In the rows, 128 means zero.
The rows of T fall into a few groups, and each row is roughly a mix of its group's hidden directions.
T, 140 rows:
[[161 157 136  70 154 136 144 158 115 186 113]
 [162 110 139 160 177 175 165 113 135 160  95]
 [ 49  98 150 137 132 139 105 148 101 140 165]
 [161 120 111  71 146 154 155 134 109 188 106]
 [187 127 161  75  93 139 166 142 120 116 108]
 [153  70  99 163  92 156 154 156 163 120 132]
 [175 119 115  88 124 185 124 165 161 159 114]
 [ 95  70 106 127 168 150 141 115  69 142 134]
 [148 144  81 154 104 177 141  94 170 164 133]
 [ 85 107 160 128 183  99 185 144 124 141 139]
 [ 86 130 142 142 135  81  89 135  71  87 130]
 [122 142 101  95 165 190  92 126  84 119 146]
 [ 93 173 138 101 147 115 150 143 100  91  69]
 [ 86 150 125 108 190 119  95 149  75 128 136]
 [167 159  88 114  89 163 120 166 149  84 123]
 [145  74 115 114  85 141  83 155 168 142 157]
 [ 63 159 134 155 178 101 139 115 151 142 154]
 [109 153 152 139 104 141 109 201 126  78 147]
 [155 106 122  75 149 102 187  90 135 145 106]
 [ 81  96 170 154 164  88 142  91 102 134 119]
 [ 77 145 115 133 179 102 124  78  97 147 100]
 [157 115  71 136 105 149 138 148 183  83 134]
 [164 136 138  94  47 117 129 109 153 104 138]
 [135 137  73  88 108 164 127 133 185 161 140]
 [ 84 161 117 134 154 111 147  96 110 146  59]
 [120 166 137 145 166  60 120 138  84 139  99]
 [ 74 167 131 158 157  87 104 132  88 140 100]
 [ 92 133 137 126 162 105 141  56  82 113 118]
 [179 124 129 126  78 156 127 190 153 105 133]
 [107 104 181 163 102  75 160 142 149 143 102]
 [102 133 117 171 163 130 127  79 160 158  76]
 [186 128 108 174 102 107  92 127 115 108 173]
 [131 114 133 161 103  93 144  89 157  74 175]
 [ 95 126 144 181  84  79 106  99 132 106 153]
 [127 103 113 155  72 112 160 162 170 133 173]
 [121 169 141 118 161 145 108  64 110 167  92]
 [108 123 110 162 100  93 195 122 162 165 122]
 [104 149 129 104  84 153 153 131 187  87 160]
 [134 138  90 154 111 130  61 151 138 103 180]
 [108 102  84 114 186 116  93  91  96 123 102]
 [149 143 131 161  73 113 140 172 105  87 169]
 [107 114 179 174 128 104 117 106  62 131 116]
 [ 61 112 146 158 163  93 123 130 119 175 112]
 [151 145  84 121  72 155 136 101 177 104 150]
 [132 100  80 157  68 136 135 154 164 110 161]
 [171 155 117  68 127 189 112 141 115 140 113]
 [192 159 104 116 123  84 156  92 104 129 152]
 [143 113  90 137 129 172 118 124 146  50 150]
 [123  91 132 156  85 123 133 146 142  60 171]
 [140  83 162 149  94 109  90 132 120  82 173]
 [126 104 114 151 120 128 131  87 191 137  65]
 [122  73 131 121 142 157 150 146 109  60 160]
 [ 64 113 127 153 162 138  84 117 110 169 103]
 [121 168 164  95 161 133 101 138 128 185  85]
 [ 60 153 152 147 126 113  94 143 142 182 133]
 [142  97 105 151 101 139 113 129 128  52 171]
 [133 101 150 151  55 106 110 146 165  92 134]
 [100 135 157 155 108  70 124 149  86  98 169]
 [119 138  44 146 119  91 135 141 127  86 127]
 [ 99 131 137 152 161 108 109 117  64 158  78]
 [161 107 133  69 147 165 151 137 162 118 177]
 [134 140  71  99 128 119 158 134  99 153  63]
 [151 117 128  81 177 175 117 116 132 161  82]
 [145  87 159 129  65 128 107 150 169 130 166]
 [158  97 149 176  96  83 137 159 170 113 146]
 [148 129  93  88 110 167 139 121 192 169 121]
 [150 167 147  81  68 156 155 151 144 109 140]
 [155 176  99 100 100 160 176 114 170 138 116]
 [ 68 121 141 126 164 132 130  87  88 163  91]
 [122 106 118 151  46 121 126  84 105 148 111]
 [ 84 156 158 128 166 103 100  90  92 161 103]
 [119  73  97 200 136 151 126 136 122 113 103]
 [115 184 100 154  88 108 127  85 156 122 168]
 [134 149 113 118  80 131 188 150 173 170 121]
 [140 165 122  68 111 119 114 160 106  96 180]
 [ 85 173 183 120 159 102 119 118 135 169 108]
 [103 127 148 105 166 167 145 179 167 153  91]
 [176 110 134  72 149 136 176 108 157 133  95]
 [167 131 111 128 191  98 101 170 102 159 114]
 [ 99 143  75 157 163 144  70 141  98 112 134]
 [162 102 172 150 105  78 155 170 157 110 136]
 [177 113 158  92 114 184 118 155 143 154  95]
 [108 140 146 186 110 103 107 131 119  64 162]
 [189 130  71 151 140 127  80 129 121 137 158]
 [187  78 124 111 147 142 135 159 112  74 125]
 [ 80 155 102 159  90  89  86  94 122 112 134]
 [133 134  97 111  76 178 135  71 147 116 151]
 [165 127 142 125  82  95 165 172 157 101 163]
 [ 87  83 163 135 141 101 165 107  81 110 155]
 [ 92 122 160 133  78 130 112 126 172 177  89]
 [ 87  94 176 111 168  91 121 145 107 153  95]
 [ 99 141 182 127 125 100 168  83 143 143  81]
 [155 105 119  89  77 131 138 122 197 127 106]
 [172  94 112  73 134 161 127 134 168 152  95]
 [128  98 149 147 100  70 132 109  90  82 163]
 [ 45 124 161 131 139 109 154  99 157 133 134]
 [128  80 145  82 155 196 143 124 104 122 116]
 [141 135 173  98 164 153 154 115  88 184 147]
 [ 74 151 139 170 145  83 115 121  89 129  88]
 [ 92 142 112  97 127 130 131 133 164 209 148]
 [132 151 124 153 110  79 146 174 159  89  82]
 [125  99 120 155 123 157 109 121 152  42 131]
 [ 99 149 189 128  88  94 165 123 129  89 145]
 [101 177 165 175  85 109 149 142 101 113 108]
 [124 150  89 136 144 134 141 152 127 148 215]
 [152  55 123 107 135 131  68 117 126 100 132]
 [147 165 144 119 157 127 186 105 143  96  73]
 [110 161 141 107 186 143 109  89 105 172  95]
 [168  91 129 101 134 160 186 119 125  95  86]
 [140 133 163 167  93 102 126 136 106  53 122]
 [153  84  67 176 147 124 103 119 163 121 124]
 [ 96 140  86 144 153 171  67 119 101 144 152]
 [152 164 161  74 123 126 148 189 140 155 137]
 [164 128 138 134  49 133 111 138 156  81 130]
 [125  70 129 136  99 118 139 121 190 142  79]
 [ 92 151 174 157 100  73 145  85 141 122 129]
 [105 113 179 145 105  72 119 141  77 105 143]
 [125 149 154 152 167 149 135  74 113 184  96]
 [117 126  96 171  85 118 150 129 182 164  93]
 [122 155 115 139  85 105 151  64 133  74 136]
 [ 80 156 151 160  93 105 132 116 128 133  62]
 [147 103 133  70 159 173 133 139  70 119 136]
 [120 121 116 157 139 162  56 157 120 115 177]
 [175 147  84 113  86 148 129 136 185 121 154]
 [136 100  91 165  98 128 162 130 166  71 153]
 [ 73 188 105 149 161 123 156 115 124 164 127]
 [177  92 110 127 125 189 118 110 120 104  81]
 [ 96 144 177 177 107 116 100 118 126  84  90]
 [ 95 171 159 143 177 101 110  98  79 137 120]
 [155  78  93 124  96 144 139 174 164  87 135]
 [134  97 170  95 127 134 131  97 144 178  70]
 [169  93 126 127  97  88 145 133 116  66 162]
 [135 129 116  76 160 186 112 173 145 151 154]
 [117 124 166  81 127 179 139 151 125  71 156]
 [204 137 102  84 114 164 151 136 128 106 121]
 [ 81 122 152 155 166 130  85  96 156 126 176]
 [126 127 161 136 168 108 101 113  52 148 156]
 [141 125 116  91 144 161 147 116 188 184 102]
 [155 111  88 137 122 163 103  58  93 142 141]
 [147 160 138  97 156 133 109 144 128 196  79]]

In each list below, four rows fit none of the groups, and each other row fits one group, some only roughly. Which are they? Name them in the order they come.
    j_498: [111 135 146 157 187  81  70 144 119 131 134]
    j_875: [ 99 199 136 123 124 121 100 143 119 170  82]
    j_652: [ 97 103 109 144 140  77  94 142 131  74 170]
    j_879: [150  76 180 144 102  91 124 139 124 110  80]
    j_395: [132 163 140  49 148 166 134 139  98 147 136]
    j_722: [158  99 117  88  89 181 154 104 159 159 121]
    j_725: [124  98 124 131 133 109 165 134  88  51 153]
    j_244: [101 117  89 129 167 108  95 109  57 129 114]
    j_33: [115 126 145  75 119 128 148 126  92  69 177]
    j_378: [129 126 181 104 114 129 138 114  69 173  89]
    j_780: [126  75 183 143  92 110  92 113  87 116 126]
    j_826: [ 93 145 161 162 141  87 119 173  91 122  85]
    j_615: [141 153 118  97 100 128 186 167 162 137 176]

j_875 j_652 j_725 j_33
    j_648: [127 124  80 119 143 182  84 154 162 168 133]
    j_454: [211  97 106 146 127 117 120 147 126  88 140]
    j_816: [141 150 177 118 168 111 176  92  87 126 101]
    j_996: [171 133 119 137  58 123 118  99 177 106 139]
    j_598: [155  93 125  76 166 153 128 173 150 110  91]
    j_391: [129 112 123  96 100 118 157 112 112  58 178]
    j_668: [108 125 103 144 176 151 103  56 141 155 113]
    j_336: [167 166 120 121  66 178 146 139 159 141 125]
    j_661: [101 127 153 183 130 112  91 170  77 108 118]
    j_766: [175 104 109  71 116 154 115 134 135  73 104]

j_996 j_391 j_668 j_336
    j_509: [149 139 159 197 129 103 118 131 100 103  78]
    j_125: [ 99 149 133 121 142 118 149 123  51  82 157]
    j_26: [149 144 148 143  99  93 155 127  65  83  99]
    j_225: [127  65 139 193 109 121 129 117 108 104  93]
    j_553: [ 89 126  75 187 123 137 119 101 162 159 117]
    j_925: [124 136 131 102 131 111 136  92 202 152  78]
    j_907: [161  63  97 116 107 124  84 143 127 118 171]
    j_539: [139 119 147 127  68  75 185 130 114 123 105]
    j_276: [153 147 100 107 131 149 165 163 190 133 172]
    j_380: [ 92  98 115 178 116 121  88  89 170 151 103]
    j_785: [137 134 152 101 165 189 126 126 162 185 120]
    j_501: [133 210 116 146 140 133 130 176 137  97 144]

j_509 j_125 j_380 j_501
    j_247: [142 124 136  75  95  95 170 185 110 148 125]
    j_403: [ 89  83 132 131 168 133 136  60 127 123 160]
    j_829: [135 135 110  95 200 180 115 121 128 165 124]
    j_324: [132 130 115 164 157 111 116 122  95  50 159]
    j_794: [171 120  85 115 176 157 103 133 135  81 158]
    j_82: [141  85 136  91 181 136 146 104 126  75 158]
    j_792: [160 105 116 153 107 123  99  70 113  67 127]
    j_19: [112 163 165 141 113 126 125  65 113 187 116]
    j_963: [185 132 116  94  72 172 126 138 118 108 156]
    j_118: [129 139  79 135 177 166 115 101 149 145  75]
    j_711: [142 120 101 107 156 144 110  92 159 189  81]
    j_587: [175 142 123  97 141 150 137 138 165 200 113]
    j_490: [148 158 169 112  75 104 170  89 143 139 100]
    j_126: [207 114 104 131 118 105 144  93 154 163 128]
    j_303: [144 121 147 150 118  60 126 147  69 106 155]

j_247 j_711 j_587 j_303
    j_586: [101 146 150 131  95  97  91 107  90 115  65]
    j_752: [105 103 162 126 172  93 163 157 145  82  97]
    j_34: [186 119 146 109  86 130 173 134 181 117 136]
    j_494: [ 97 110 105 198 111  90 110 100 157 106 132]
    j_189: [117 106 182 122 174  85 159 126 102 169 112]
    j_864: [137 147 174 112  68  93 156 159 128 128 168]
    j_535: [168 124 109 102 110 127 102 189 109  89 168]
    j_824: [185 165 146 103  88 163 143 105 109 138 166]
    j_164: [193 156 102 117 125 130 128 167 118  68 129]
    j_649: [138 136 112  95 112 149 144  86 163  88 190]
    j_251: [139 120 146  82 169 113 121 140 108 165  62]
    j_666: [101 127 165 148  98 163  68 140 133 166  96]
    j_604: [162 113  98  54 160 161 118 145 132 152 134]

j_586 j_535 j_251 j_604
    j_930: [155 122 160  64  99 110 121 160 106  78 132]
    j_131: [114 102  86 142 136 131  55 153 104 107 161]
    j_679: [ 82  70 150 170 142 105 149 105 144 113  96]
    j_397: [147 108  60 111 150 192 117 139 145 125 116]
    j_439: [155 150 151  83  77 112 166 156 117 146 169]
    j_556: [ 60 137 171  99 143  90 149 120 113 153 108]
    j_341: [137 120 182  92 182 173 159 129 152 123 117]
    j_999: [105 111 140 105 135 134 130 113 204 173 165]
    j_115: [168 120 157 120 134  94 118 141 115 173  59]
    j_474: [ 96 116  89  87 131 143  89 112 150 185  98]
    j_571: [180 147  75 105 129 103  91 122 137 175 143]
    j_775: [ 72  92 113 158 149 138  75  84 123 131 136]

j_556 j_341 j_571 j_775
    j_239: [135 179  85  89  91 136  87 156 121 102 111]
    j_140: [ 93 108 122 149  88  75 154 117 144  83 166]
    j_278: [125 198 151 133  69 132 146 123 119 168 123]
    j_155: [ 72 155 125 116 153 125 108 115 156 191 161]
    j_328: [104 158 180 115 178  83 122 121 104 165 130]
    j_20: [175 138  88 135 128 134 131 161  78  71 131]
    j_888: [ 55 121 185 160 104 108 140 141 126 135 120]
    j_245: [130 113 106 100 155  97  90 142  70 105 176]
    j_554: [121 158 150 122 185 129  51 135 134 124 115]
    j_865: [137 143 169 112 115 154 110 170  85  87 176]
    j_694: [154 138 143 102 186 160 131 160  70 111 145]

j_239 j_140 j_278 j_245
    j_420: [148 176 166 114  86 120 126 112  76 109 166]
    j_872: [ 92 155 102 154 167  94 132  91 115  74 106]
    j_585: [127 136 183  89 123 179  95 123  87 125 156]
    j_201: [115 123 102 150  96  62 142 110 148  72 140]
    j_577: [163 130 119 160  86 101 127 137 175  99 183]
    j_590: [104 169 143 151 107 125  89 103  85 130  68]
    j_523: [ 88 129  93 160 129 154  73 149 156 125 173]
    j_630: [ 88 165 105 171 156 157  83 142 150 116 162]
    j_493: [ 58 129 149 148 115  87 146 132 110  77 114]
    j_333: [147 176  82 180  81 135 126 157 141 125 117]
    j_701: [ 75 134 128  86 165 175 139 124  86 151 143]
    j_547: [117 144 192 152  75 103 163 121 156 112 116]

j_585 j_590 j_493 j_333
    j_407: [139 131 119  74  94 145 127 136 103  83 188]
    j_908: [145  94 144 154 105 155 131  72 134 155  69]
    j_73: [ 83 113 182 104 142 152 123 137  94 184 120]
    j_43: [ 71 124 129 134 182 122  89  87 111 160 114]
    j_160: [162 161 129 119  99  84 146 190 110 103 157]
    j_204: [107  91 154 159 175 131 138  66 103 139 103]
    j_993: [153 164 115 109 123 166 151 154 200 123 102]
    j_408: [163 122 116 113 119 192  93 170 174 134 128]
    j_87: [106 175  84 109 138 108 122 163 126 109 190]
    j_413: [110 179  83  88  95 156 149 113 149 154 156]

j_407 j_160 j_204 j_413
    j_393: [204 106 151 115  96 113 130 134 119 119  78]
    j_2: [128 161 135  91 110 170 119 135 190 137 176]
    j_371: [169 145 113  85 152 150 175 120 179 136  97]
    j_532: [199  83 114 132 129 137 177 119 160 131 122]
    j_322: [138 139 143 163 119 143  89 163  68 102 172]
    j_253: [173 139  82 105 169 162 166 144 153 141  99]
    j_753: [120  85 145 138 179 103 175  91  94 104 117]
    j_332: [133 136 180  97 137 100 138  70 147 176 140]
    j_713: [110 134 109 162  63 112 162 118 100  84 103]
    j_948: [ 95  97 162 164 155 109 130 141  88  80  92]

j_2 j_532 j_332 j_713
    j_258: [136  97 101 129 152 205  84 119 140 146 137]
    j_857: [153  77 127 131  82 112 134  66 156 105 143]
    j_926: [150  61 170  91  92 137 116 159 144 121 139]
    j_417: [180 128 156  76 128 153 140 158 108 178 143]
    j_299: [138 119 142 136  95  76 182 114  81 103 157]
    j_574: [157  83 151  81 177 131 157  87 118 139 141]
    j_562: [164 100 102 146 133 127 103 194 174 115 154]
    j_62: [ 98 181 118 143 152 163 136 139 175 166 162]
    j_188: [118 192  92 109 154 132 134 156  84 169 129]
    j_997: [151 116 118 134 115 141  99 139 164  61  73]

j_258 j_857 j_926 j_188
    j_422: [186  90  93 155 118 167 127 109 160 140 161]
    j_671: [181 112  68 139 119 157 111 159 154  97 109]
    j_614: [ 86 103  77 126 162 145 101 148 116  83 162]
    j_477: [124 134  47 106 120 148 120 168 140 167 141]
    j_810: [115 177 137 162 105 108 100  72  84 116 141]
    j_384: [119 163 109  67 150 113 124 180 121 116 172]
    j_42: [ 93 140 159 123 134 144 135 128 144  55 180]
    j_927: [101 130 191  99 108  68 149 111 104 122 126]
    j_903: [ 61 122 124 147 102 104  93 116 154 169  95]
    j_974: [205  96 127 140 134 159 157 135 133 121 171]

j_422 j_614 j_927 j_974
    j_971: [166 146 117 130 114 131 179 165 169 113 183]
    j_432: [134 116  86 135 169 127  94 135  86  95 185]
    j_467: [ 92 140 117 123 182 110  90 103  81 165 104]
    j_976: [152 141 166 131  95 120 166 127 144 100  56]
    j_470: [106 186  87 155  96 116  94 133 141 172 115]
    j_183: [ 64 137 114 181 130 143  88 124  91 104 121]
    j_186: [156 135 116  84  87 136 112 189 149 102 161]
    j_381: [134 111 114 144 180 170 111  85 154 182 125]
    j_513: [122 119 136 156 121 126 118 174 142  48 161]
    j_912: [121 109 182 170 107 101 109 152 112  82  91]
    j_613: [155  93 122 165 135 132 136 110 158  75  69]

j_467 j_186 j_381 j_912
    j_645: [166 122 107  49 102 147 129 152 159 113 131]
    j_93: [134 112  67  87 129 164 107 175 132  99 150]
    j_929: [217 133 133 110  97 109 131 132 127  91 127]
    j_844: [126 145 196 126 116 130 159 125  69 155  99]
    j_741: [111 129 140 171  99  93 119 120 147  56  95]
    j_924: [185  68 109 124 110 134 100  89 125 111 102]
    j_889: [ 94 143 135 190 123  90 137  92 122 103  83]
    j_807: [136 123 107  56 138 183 100 138 108 121 156]
    j_478: [203 132  86 127 140 170 123 121 158 150 145]
    j_311: [135 107 122 168 139 119  79 125 147 163  60]

j_924 j_889 j_807 j_478
    j_544: [176 129 132 115  75 112 192 154 151 129 136]
    j_23: [140 138 164  86 162 115 140  98 165 156  71]
    j_744: [180 138 160  78  88 148 133 137  98 110 164]
    j_859: [111  76 188  89 137 119 113 144 144 172 137]
    j_783: [100 103 153 183 157  64 120 120 130 100 121]
    j_274: [123 130 202 164 131 128 135 115 122 167  79]
    j_35: [166  61 129 102 143 163 153 134 170 116 145]
    j_854: [128 117 114 206 149 143 120  90 102 115  88]
    j_609: [105 162 125 130 128 113 119 139  41  99 151]
    j_902: [131 137 133 102 179 195 129  82 130 160 126]

j_859 j_274 j_609 j_902
    j_133: [132  95 145  74  83 129 184 130 150 157 114]
    j_570: [174 121  96  86 177 136 170 115 157 102 127]
    j_764: [145 191  83 101 112 150  97 101 127  94 148]
    j_972: [144 124 117  91  95 185 117 132  98  74 159]
    j_878: [186 146 128  93  87 156 122 128  95  96 166]
    j_138: [126 164 119 110 135  90 127 172 125  62 165]
    j_124: [151 105  42 108 119 163 117 142 144 121 113]
    j_159: [152 157  83 110 121 176 135 183 142 168 131]
    j_842: [166 119 101 115 105 199 106  85 152 131 134]
    j_300: [102 131 146  83 108  93 181  78 125  97 122]
    j_822: [170  81 142 117 131 181 128 157  99  88 104]

j_133 j_124 j_842 j_300
    j_261: [ 99 113 119 192 131  99 135  88 163  84 120]
    j_352: [110 135 161 139 134  86  82 185  98  96 146]
    j_564: [150  82  99 103 103 107 131 144 158 133 197]
    j_365: [147 137 129  87 126 134 184 132 174 186 117]
    j_592: [146 118 152  66 124 111 111 174  88  99 159]
    j_461: [108  85 126 152 147  83 137 102 116  58 125]
    j_32: [115 136 173 117 126 127 127  81 126 199  91]
    j_351: [123 121 134 150  71 115 137 186 139  81 163]
    j_939: [ 66 112  91 122 120 105 117 145 157  94 177]
    j_915: [143 132 145 142 153  72 143 125  77 158  75]

j_352 j_461 j_351 j_939
    j_296: [ 58 170  88 132 147 124 113 106 131 134  90]
    j_366: [ 98 181  78 132 169 143 126  94 127 138 167]
    j_638: [132  98 186 113 159 119 140  69 146 128  91]
    j_834: [128  62 131 164 132 161  99 119 146 115 180]
    j_295: [183 156 117 105 102 168 145 139 106 124 186]
    j_636: [ 83 127 129 149 179 123 126 100 150 180  84]
    j_812: [ 57 143 133 134 155 106 137 118  97  80 160]
    j_697: [179 113  92  80  96 106 100 161 138  98 139]
    j_112: [132 161  74 148 119 171  97 124  85 106 166]
    j_682: [ 65 152 152 117 154  76 101 131  95 149 137]
    j_386: [131 157 167  84 125 196 140 153 109 157 134]
    j_591: [125 152 129 135 102 166 164 206 149 109 124]
    j_637: [105 150 180 123 128 119 148 100  81 164  79]

j_812 j_697 j_386 j_591
